In the rows, zero is written as 128.
Rotation paths and how fast each direction turns (degrees per step)
Each turn is a multiple of 5 degrees from 10 to 175, or 0.
Each row of a path follows its step; steps can be skipped.
path 1
step 5: [130 126 127 131 130 129 126 120 134 120 124 131 123 130 130 122 142 124
 129 124 134 121 114 128 125 122 138 119 125 126 131 135 120 124 129 139
 123 139 130 127 117 134 122 131 136 124 125 122 117 122 122 129 123 124
 132 123 127 133 133 140 130 121 125 136 140 131 119 124 126]
step 7: [128 132 132 121 115 129 132 121 126 126 140 135 126 125 121 127 140 119
 125 119 135 128 125 134 125 131 134 118 130 133 122 129 126 122 123 139
 119 134 126 132 122 141 127 136 129 131 127 120 122 126 139 132 125 126
 138 125 137 124 129 130 116 122 126 132 132 127 123 121 126]
step 8: [129 132 138 129 128 119 128 127 134 125 127 135 128 124 121 121 127 132
 127 128 130 128 120 125 126 125 128 136 126 141 127 137 114 125 128 124
 116 139 127 125 117 131 130 128 133 111 124 125 122 122 122 131 133 125
 133 139 126 130 133 137 141 126 125 127 138 129 128 123 137]
step 16: [128 133 133 125 122 128 134 109 136 123 138 130 130 123 123 128 125 127
 123 126 133 137 127 128 135 124 129 120 119 131 129 126 123 131 119 144
 122 133 127 136 124 134 129 130 133 127 135 124 122 123 136 128 136 134
 131 129 123 121 135 122 121 131 128 144 135 128 125 119 127]
step 21: [130 140 132 127 130 126 129 122 129 133 129 142 123 133 127 122 139 128
 132 129 134 131 124 122 129 130 128 122 121 129 128 127 110 131 129 142
 118 137 123 134 126 144 121 130 130 126 124 133 122 131 131 128 131 126
 125 128 138 138 129 135 135 122 117 130 128 127 132 125 131]
step 23: [125 126 131 130 122 119 134 119 128 132 133 129 133 129 124 126 129 128
 131 134 136 123 122 137 125 126 130 121 123 132 132 132 122 124 131 133
 112 139 128 134 116 143 127 132 127 115 121 133 120 135 137 132 130 123
 129 127 125 131 133 138 125 127 129 127 139 128 124 125 139]
step 24: [126 138 137 116 128 131 126 119 124 131 131 132 123 127 124 127 140 134
 123 127 134 128 124 122 131 123 136 134 129 136 128 136 117 118 120 129
 122 124 117 129 123 130 131 131 119 128 129 124 124 122 118 126 124 126
 129 136 136 137 128 130 140 129 116 136 132 140 127 125 130]
step 30: [133 133 125 120 123 139 127 119 120 129 131 141 129 131 127 125 135 128
 125 130 143 127 127 129 130 126 140 123 123 125 135 130 123 126 125 147
 124 123 127 129 127 142 119 132 122 125 120 135 125 124 130 130 125 127
 129 134 130 133 129 129 127 134 119 139 133 131 117 127 127]
[127 128 127 129 128 128 128 126 128 129 128 129 131 125 130 128 128 127
 126 127 130 128 130 124 128 130 129 127 127 127 129 127 132 131 130 128
 129 125 130 128 127 127 127 128 129 129 128 129 131 126 128 127 128 131
 126 129 127 128 130 128 130 127 129 131 130 127 125 127 129]
25
[130 128 128 130 128 129 129 129 129 127 131 127 126 127 129 130 127 132
 125 126 129 126 128 128 127 128 127 131 129 128 125 128 127 128 127 126
 127 125 129 125 130 125 128 127 128 127 129 127 127 126 127 128 127 128
 129 128 127 129 130 131 131 127 127 125 129 131 129 127 128]
155
[128 127 126 130 125 127 131 126 127 127 129 125 127 129 127 129 127 128
 130 128 127 126 128 133 128 131 126 127 128 127 129 129 129 130 129 128
 128 129 128 130 131 130 128 129 128 127 132 127 129 127 127 125 127 128
 127 129 124 128 127 128 130 130 128 131 128 128 130 127 127]
110
[130 128 129 129 125 132 128 129 129 126 128 127 128 127 128 124 126 127
 130 125 129 130 127 128 130 127 129 128 127 128 129 130 127 129 129 127
 128 127 129 125 127 128 126 127 129 129 126 127 128 127 128 128 130 129
 132 127 127 125 124 128 129 127 126 131 128 128 129 126 127]
125
[126 126 127 127 127 128 128 126 126 128 128 132 128 130 127 128 127 126
 126 127 130 127 128 128 127 129 130 125 131 124 127 129 125 128 128 126
 130 128 131 128 130 126 129 126 127 129 127 126 130 129 130 129 129 126
 130 129 128 128 128 126 129 131 128 126 128 130 128 125 128]
140
